The rows of Z fall into 4 groups, which share some directions, and each row is roughly a mix of its group's hidden directions.
Z (132 x 10):
[[ -6  -1  -3 -14  22  -6 -23 -13   2   9]
 [ -2  -3  28  -8   6 -13   3 -18   7 -10]
 [  5  11   7  -5   8  27 -17  14  -3  -9]
 [  8   7 -11  13  23  12 -21   0   6   4]
 [ -1   1  21 -13  25  -7 -12   9   2   8]
 [ 18  12 -24   5 -10  -1 -14  -6  -1 -12]
 [ -2 -20   2   5 -22   4  12  11 -14  13]
 [ -1 -14  -3  -7  30   3  -7 -13  11  -9]
 [ 12 -16 -28  11   0  -6   0  -5 -14   3]
 [  5  -4  13  -1   9  15   7  15  20 -19]
 [-10  -9  20 -15  -5   4  -8 -20  16  -2]
 [ -1 -19  -2  16 -17  10 -14   2 -18  -3]
 [ -2   5   2  17 -10 -15  -2   6 -16 -25]
 [ 22  27   1   4   1 -14   3  -7  -9   5]
 [ -5  -8  11   5 -27  17   4  15  -2  -8]
 [ 10   3  16  10  -2   5  10 -24  19  -9]
 [ -1 -10  13  10   4 -16 -24   6  14 -12]
 [ 12   3 -24   9   1 -20  14   6 -12  -4]
 [  5  -6 -13  -8  22   9   1  12  19  13]
 [-16  -9   6  20   3 -11 -18  10  13   8]
 [ -1  -4  -3   9  -2  13  20  -5   2  29]
 [ 11   6  21  -1  -3  22 -20   4  -6   0]
 [-22   7  -6   1   6  -8 -16  11 -20 -11]
 [ 21 -12  -5  -1 -17  23  -8   6  -3  -4]
 [  0  12  26 -15  -8   7   2  18   6   4]
 [  9 -11   9 -25  10  -3  -1  -1 -12  20]
 [-16  -7  25  -9  -3   7 -17 -12  -1  -4]
 [-17   8 -24   6   2 -19 -11  11  -2   2]
 [  8  -6 -10  14  -5  14  16 -12 -24   4]
 [  2  30  -2  -7 -19  -1  -3   7 -13  -1]
 [ 14 -15  -4  11   5 -17  23   6  -8  -7]
 [ 24  -5  -9   6  11  -9  21  12   8   3]
 [  8   4   9 -12   6  -6  -6 -21  26  -8]
 [-12 -27   2  -4  -6  -6 -17 -14  -9  -5]
 [-19  12  15  12  -5  -7  18   4 -16  -4]
 [ 14  15 -16   5 -14  15 -16 -11  -4  -9]
 [  2   5 -11   1  28   2  10   0 -20  10]
 [ 28 -10  -4  16  -7  -6  13  12  -1   3]
 [ -1 -15   3 -11   0  12  10   0 -24  19]
 [-11 -24  -1  22   7  -6   1  15  -8  -3]
 [  0  -9 -21   8   8 -15 -20  -5  10 -11]
 [  1  11  29  -8  21   0   2  -8  -8  -1]
 [-13  22  22   4   0  -1  -8   9  -6 -15]
 [-25   0   0   5 -13   2 -18   1 -20   2]
 [  3 -17  -8  12   6 -11 -10  13 -25   1]
 [ 10  10  -2 -11 -12  -1 -15  -1  22  19]
 [  6  -1   1  14  -5  -6  33   6   9   8]
 [ -1  23  -2 -27  -8   9  -4 -13  -1  -2]
 [  9  -1   5   1  21  28  -1   7   4 -12]
 [  7 -11  29 -15 -13   9   5  -3  -3   0]
 [  6  -5 -12  -5 -15  13  25   5 -13  13]
 [ 13 -24  23   6  -8 -13   7   1  -1   0]
 [ 27  -9   7   7  -4   0  17  -8  16   0]
 [  7   9   5  12  21   8  19 -19   8  -1]
 [  2  -3 -12  11  18 -12  20  -5  13  15]
 [-11  18   8  19 -10   7   6  12 -13 -14]
 [-13  -6 -13  -9   1 -28   0 -15  -1  11]
 [  5 -25   3  10   5  -3   7   8 -11 -24]
 [ 20  11  -7   0  23  15  -5   2  -3 -14]
 [-12 -12 -12  -7  -2 -24 -13 -18  -1  -3]
 [ -9  14  18   7 -20  -3   8   4 -16 -13]
 [  5 -18   4   1  24   3  18 -15   8   0]
 [ -9   7   0  12 -29  -1  13  -2  10 -13]
 [  7   2   4  26  -9  -3  21  -4 -14  11]
 [-15  15  12 -17  19 -15  -3  -8  -3  -5]
 [  5  19 -22  12   2   3  14  18  -5   5]
 [-16  -2   3   6  -4  11  12 -11 -19 -23]
 [  8 -25  16   5  12   7  13  -8 -13   2]
 [-12   0  11   7 -27   0   3  14 -15  -9]
 [-11 -17 -15  -6   0 -16  -2 -22 -11  -4]
 [  0   2  14   1 -14 -25   8  -2  10  19]
 [ -9  19  10   5  -6 -21  10 -10 -16  -8]
 [-22 -15  -2   4 -15  12  10   5 -17  -6]
 [ 21  -2  -3   0  25 -12  -8   5  13   4]
 [-11   6  27 -11  -3  15  -7 -12  12  -2]
 [ 20   5  -7  20   4  13  -7  -8  -6 -20]
 [ 15  13 -14   6  -3 -18  15  14   2  12]
 [ -6  -5   6  -2   7   7  10  21  18  23]
 [  2  22  -4   7 -25   0   3   8   5  17]
 [ -5 -19  29   1   8   1  14  -7  -2  -1]
 [ 15  24  -8   3   6 -19  -2  12 -11   4]
 [  7  -1   7  -1  15  29   0  10   2 -17]
 [  7 -20 -10   3  -4 -28  15   2  -1   5]
 [  6  -2  -7   1 -23  18   5 -11  22   3]
 [  0   7  28 -13 -16  -3  -6  13  10  -2]
 [ -4  20   6  -6  -9   2 -14 -21 -10 -16]
 [ -7  11   1 -10  13  -9 -19  13  23   0]
 [ 23 -20   3  -1   0  -3   3   5  23  -5]
 [ 15 -10 -17  14   3 -14  12   8 -17  -7]
 [ -4 -15 -17  -6   6  12  12   3  24  11]
 [ -7 -31   5   7 -16  -8   8   3   2   9]
 [-21   2 -21  -1  10   5   0  16 -13  10]
 [-22 -17  -8   1  13   4 -13  13  10  -8]
 [  9 -15 -12  18   2  10  14 -14  16  -5]
 [-10  17 -14   3   0  -6   2   9 -25 -16]
 [ -3  16 -15   3   3 -18 -13  19 -10 -11]
 [-10 -10   4  -9 -11 -18  -2   5  18 -21]
 [-12  -1  -2 -17  -9 -17   3 -13 -17  17]
 [ -8 -14   5  23  16  15  11   9  -9  -1]
 [ -2 -13 -25  -7   6   1   1  11   0  24]
 [-13  19   9  20   2  -7  -2 -14 -10 -15]
 [  0   2  -7   9  -3 -20 -21 -16  -2  18]
 [  4  24   5   1 -11   0  12 -17 -18 -10]
 [ -5  -8  19  17 -16   1   7  -8 -12  19]
 [  0   8  -8  -8 -30  11   9  14  -1  10]
 [ -4 -12  -6   4  32 -10  -3   0 -11  10]
 [-18 -15   4  -7   2  -2 -17   9 -12 -21]
 [ -5  10  -8  22   5 -19  -6  13  -6 -15]
 [-18   4  19  16  11  -7   6  -7   9 -16]
 [ -2 -22   5  -6  -4  -2  26 -10  -3 -14]
 [ -8  11   9   3 -24  -5 -18   6  -5  18]
 [  0 -20   3  -8  24   5   6 -10  11 -15]
 [ 11   5  20   8  12  16   3 -13  11 -16]
 [ -7 -11 -15 -19  10  19   4   4  16   8]
 [-12  -3 -18  -4   7 -14 -23  -2  10 -14]
 [-10 -18   3 -10 -15   5 -16 -10  16  12]
 [ -2  21  -2   1 -20   9   3  20 -14   4]
 [ -7  25   6   3  -5 -21   3  11 -14   9]
 [ -2 -22  -3  -6  -4  15  16  -1  -1 -23]
 [ -9  -9 -10  -3   2 -12 -13   3  18 -26]
 [ -8   4  -2  -7 -27  17  10  -7  16   0]
 [  1   5 -12 -24  -2  -8   4   1   0  27]
 [ -4  -3  -9  15 -12 -15 -10  22  11 -13]
 [ 10 -11   5  17   9  16  14   1 -23   0]
 [ -8  -1 -10  -6  -8  -9 -29 -13 -15   0]
 [  2 -26   0  -1  14   2  11 -17   4 -17]
 [-18  26  -6  13  -2 -10   0  10 -12  -5]
 [ -5   9  12   9 -23  -5 -11  -9 -20  -8]
 [  7 -23   1 -12 -19  11   5   7  14   9]
 [  6  16 -19  13  -2   3  -4   2 -23 -13]
 [ -3 -11  16  -8 -15 -24 -11 -13   5   2]
 [-17  -2  30   0  -8  -9   0   3  -5 -14]]
Each list below has two rows that fit no group; the rest each fit one group, if only roughly. Name those rows in the order they come.
  * k422: [ -8   2 -12  -1  12 -21 -17  -1  21   1]
  * k767: [ 10  21  -6   0 -21   3 -12  16  10  -4]
  * k771: [-14  13  13  -3 -21   9  20   3   7   5]
  * k193: [-20  -7  10 -16   7  -5  13  -5  20   8]
  * k27: [  2  -2  17 -16  12   8   5 -21  15 -12]
  * k588: [ 15  -1  24  11 -16  18   3  -1  -5  -1]
  * k733: [  6 -24  21   1  20   4   2   2  -4 -10]
  * k669: [  5  -7 -11   8 -16 -14  -1  27 -10  -4]
  * k945: [ 14  -6   6  18  -1 -27  12  -9  -3   0]
  * k359: [ 11 -21   0  -6   1  -4 -11   9  25  12]

k767, k945
  * k981: [ -3  19  12  -9  -8 -13  -9  10   6  23]
  * k441: [  3  16  15  -3  -1   4   9  21 -22  -8]
  * k384: [ -6   4  -4  -1 -30 -16  -6  -6 -15   4]
  * k511: [  6  -9  -4 -24  -3 -26  13   2  -1  -4]
  * k254: [  5   4 -11   0 -17  25   2  15  14   5]
  * k388: [  9  -2  21 -12  12 -21   6 -10  12   0]
  * k100: [ 11 -18 -17  -5  11   6 -24   8  -3   6]
  * k851: [-16   5 -24   0   1   0   2  17  11  17]
  * k472: [ -4   5  -9   2 -19   5   5   1  28  16]
  * k644: [ 20 -13  13  11  13   2  15  17  -7  -2]

k441, k511
  * k955: [-14   2  -9  24   0  16  11  17   3   4]
  * k24: [ 18   5  17  12   6  17   8  -7 -10 -15]
  * k287: [-10  12  23  -7  -4 -14  15  -6 -15   3]
  * k816: [ 2  2  2 -6 12  9 33  4 -8 12]
  * k3: [ 8 -3 25 -2  4 -7 16  1 19 14]
  * k343: [  2   4  -2  13  -5  -5  32  -1  -9 -14]
  * k356: [-11  -3  -8  -3 -13  15   5   3  20  23]
  * k324: [ 11 -25  -7 -11 -14  19  -1  -8   3   3]
  * k818: [ 17  10   3   2   9  -2   5 -15  13 -26]
  * k183: [ 11 -14   4  18 -14  -9   9 -21  -6   8]
  * k602: [ 16  -5  26  11 -15  11  -6   3   5  -7]
  * k838: [ 15  19 -13 -14  11 -13  15   1  -2   8]
  * k631: [ 13   1  -8  13  -9  14 -15  -7   9 -23]

k324, k838
  * k243: [  9  -4   6 -12  23 -11  12  10  17  12]
  * k929: [ 12 -20 -23  -8  -6   9   1  16   7  -1]
  * k993: [ -2 -18   8 -16  19   0   7   2  22   4]
  * k567: [ -5  22   1   2  18  -5 -19 -10  15   3]
  * k219: [-2 -8  6  9 32 10  0 -6 15 -3]
  * k484: [-10 -10  11 -10  -1  24  17   7  13  -7]
  * k801: [ 12  12 -11 -19 -22   4 -14   9   5   3]
  * k485: [ -9  -5 -21  14   9  -5  15   3 -15  15]
  * k867: [-18  11  -9  -3   9  15  13 -15   3 -17]
  * k879: [ -8   8 -19  -2  21   0   9  12  20   1]
  * k856: [ -9  17   0 -16  17   2  10  17   9  13]
  * k450: [ -3   7  18 -21  16   7   5  12  16  -3]

k929, k484
  * k120: [  4  -1   0  14 -34  11   1  -6  -4  -6]
  * k45: [  8  14  16  -3 -15  -2  12  -5   5  24]
  * k555: [  8   2  -6  22   0  13  -3  17 -22  -4]
  * k828: [  4   8  -9  -7 -13 -24 -20 -12  -5   6]
  * k524: [ -1  20 -22   9 -14  11  -5   4  14  -8]
  * k317: [ 14  -2 -13  28  -2  15  13   0  -5  -2]
  * k641: [ -1   4   5 -13 -29   3   8  -8 -10 -17]
  * k454: [-25 -14   9 -10  11  -9 -16  -5  -9  -3]
  * k900: [-19  -2  -7   6  -7  -1   0  11 -14 -28]
  * k350: [ -5   2  17 -11   4 -12 -29  -2  10   6]
  * k188: [14  0 23  8 -5 -2  6 -5  3 26]
  * k259: [-11   1  -6 -12 -13  11  -4  15 -13 -23]
  * k168: [-23  -5 -14   3  -5 -22  -1   5 -15 -10]
  * k368: [  3  11 -10   9  24   9   6  12  19   7]

k45, k168
  * k750: [ -5   3 -20  20  16  -5  11   5   8 -16]
  * k558: [-15  10  -7 -20   6   9  -6   0 -17  18]
  * k409: [  5  22 -13  16  10  13  -5  15  -2   9]
  * k768: [ -9  23   1  11  20  13 -10  -4  -5 -11]
  * k611: [-10  16  -7   4  -3 -10  -7   2   7 -31]
  * k917: [-16  11  -5  -1  11  -3   2  19 -16  19]
  * k247: [ -8  -5  -6   4 -16  20  10  15  21   6]
  * k938: [ 10  -5  -8  18  10 -21  -6  21   0  -2]
  * k996: [ 22   2   3 -11  -4  10  22 -17   6  -1]
  * k89: [-2 -5  5 -7 15 14 31  5 -2 -5]
  * k69: [  1 -17  -6   7   2 -21  -9 -24   9  -2]
  * k172: [-18  -5  17 -10 -13  -3  -7  -9  18 -13]

k768, k172
  * k987: [  6  12   4  15 -21  -3 -24   7  10   0]
  * k630: [  5  16  -9  11 -18 -18  -7  18  -5  -5]
  * k694: [ -3 -10   0  -9  -6 -10 -12 -30   6  12]
  * k70: [ 16 -10   6  10  -3  -5  16   5 -24  14]
  * k469: [  1  -5   0  -2 -33   7  -9  13   0 -12]
  * k982: [ -7 -10  -4   5  -5 -20 -12 -15 -24   6]
  * k846: [-15   8 -14 -10  -7 -19  10   5  11  18]
  * k397: [ 21 -22   0  11  -7  -2   4 -12  -8 -15]
  * k413: [ 17 -24  -7  11  -7 -15   1  -6 -14  -6]
  * k860: [ 21   9  16 -19  -4  19  -5  -3   3   0]
  * k811: [-10  16 -12  -9   5  19  -1  18 -13  -7]
  * k740: [  0   5 -23  17   3 -19  -4 -10   5  14]
  * k539: [-22  12   4   1   8  -8  15  -2 -18 -15]

k694, k982
  * k196: [ -2  -6   3   3  -8 -23  25  11   0  12]
  * k754: [  0  -5  -7   4 -23  -2  -6 -14 -26  -1]
  * k115: [  7   4  12  10  28   3  -4 -17   6 -10]
  * k930: [  0  -3 -19   5  21  12 -22  -2   3  -9]
  * k135: [-32  -2  -6  -8 -14  -5  -6 -10  -6   5]
  * k351: [  0  -3 -11  -1  20  15 -23  -2   2 -18]
  * k553: [  3  -8  24 -20  14   3  11 -10  -4   8]
  * k819: [10 10 27 -2  1  0 -8  1 22 -9]
  * k943: [  6 -29  -4  -7   9  17   7 -10  -8   4]
  * k643: [16 -5 26  7  9 14  8  2 15  2]
  * k525: [  5 -28   1   5  16 -10  -2  -7 -17   6]

k819, k943
  * k976: [-15  11   8   5  22  -7 -13  -7 -15 -12]
  * k374: [ -7 -17  -4 -11   4  19  17  -3 -20  -3]
  * k117: [ -8   2  10   1  -9   4 -10  26 -24   0]
  * k758: [ -8   5  13 -18 -21  -1   2  14 -14  11]
  * k280: [-20  -5  -3   9  -5  -9 -21  20  -7  -6]
  * k300: [ 11   1  20  16 -28   1  -1   4   0  -5]
  * k722: [ -7  -8  18  -5   5  -6  22 -14  11 -16]
  * k570: [  6  15   9  16   0 -12  15  12   2 -21]
  * k347: [-10   2  22  -9  -3 -13  11   0 -24   5]
  * k999: [  1  11  -3  -4  18  -2 -29   9 -14   4]
  * k723: [  4   8 -17   4 -24 -17  15  -6   4   7]
  * k336: [ -9   5  -2  -6  -5 -27   7   5  15  19]
  * k129: [  9   1   0  13  -6  -3  18  -1 -15 -27]
  * k274: [  7 -17  12  12  23  -8  11  12   5   8]
  * k591: [ 11  -6   4   9  -3 -14  -8   5  17 -27]

k570, k274
  * k2: [  0  -2   2  -1  10  16 -15 -18 -10 -24]
  * k429: [  9   1   8  -1 -10 -29  -2 -10  14 -12]
  * k495: [-10  12 -21  -7   4  10 -10   9  10  20]
  * k312: [  9 -10  16   9 -16  13  -8   0  -4 -22]
  * k680: [ 10   1  -2 -11 -30   2  10   1 -18   4]
  * k338: [ -7  -5   9 -14 -26 -17  -3  -6 -14   5]
  * k560: [  5  -9 -25  -5   1  -6 -26   3   9  -3]
  * k984: [ 12 -16 -11   9  11 -14 -15   5  18   9]
  * k645: [  9 -12  14  -5  12  10   2 -13  18  19]
  * k797: [ 15 -22 -20   3   2 -15 -12   4   2  10]
  * k85: [ 15 -16  13 -23 -13  -2 -12  -3  -2   6]
  * k53: [ -2  15  -2 -14  11  21   4  23  -1   0]

k429, k984
  * k686: [  9   9  29 -19  -1   4  -4  -9   7  -3]
  * k857: [ 31   7 -13   8   8   4   9   1  -2 -12]
  * k438: [ -4 -14 -11  -1   2  -6  29 -15 -11   2]
  * k969: [-12 -11  -3  -2   3  16   5  -2  31  -7]
  * k313: [  1   3  10   7   2   5 -22 -22  -2 -20]
  * k584: [ 12   1   7   9  21   9 -21  -4  -4 -17]
  * k564: [ 3 -4 -1  2  9 -5 17  4 11 32]
  * k615: [ -6   5  -2 -13  24  -8 -15 -11  -9 -16]
  * k992: [ -5  31  -3  -6 -10 -13  -6  -9   9  -9]
  * k915: [-19  -3 -18 -19  18  -8   7  -4  -6  -1]
  * k911: [  7  -8  11   7  16 -10   4 -12  18  21]
  * k967: [ -9   3  12 -27  20   6  -8   5   8  -5]
  * k961: [ 11  -8 -15  13  -9 -21  -4   9 -18   4]

k313, k564
  * k918: [ -5  27   2  -1  -9   7  13 -22   0   3]
  * k267: [ 4 10  9  5 10 -9  6 14 28 10]
  * k901: [  1  10 -25  18  -2  -4   6  15  12  -8]
  * k661: [-2  2 -1 -8 24 10 -2 -5  5 28]
  * k633: [  8  19  12  -2   1 -11 -19  -5  21   4]
  * k334: [ 9 11 11 11 -3  0 26 11  5 16]
  * k905: [-10  29  -4   0 -10  22  -2  -3   2   3]
  * k873: [ 18 -25   2  12   7  14  -1  12   5  -1]
  * k195: [-31   5  13 -12  -6  -9  -2  -3   7  11]
  * k508: [ -3  17   6  16  -3  -5 -13  13   9 -23]
  * k344: [-14 -10 -10 -16 -14  -7   1  -5  -7  24]

k508, k344
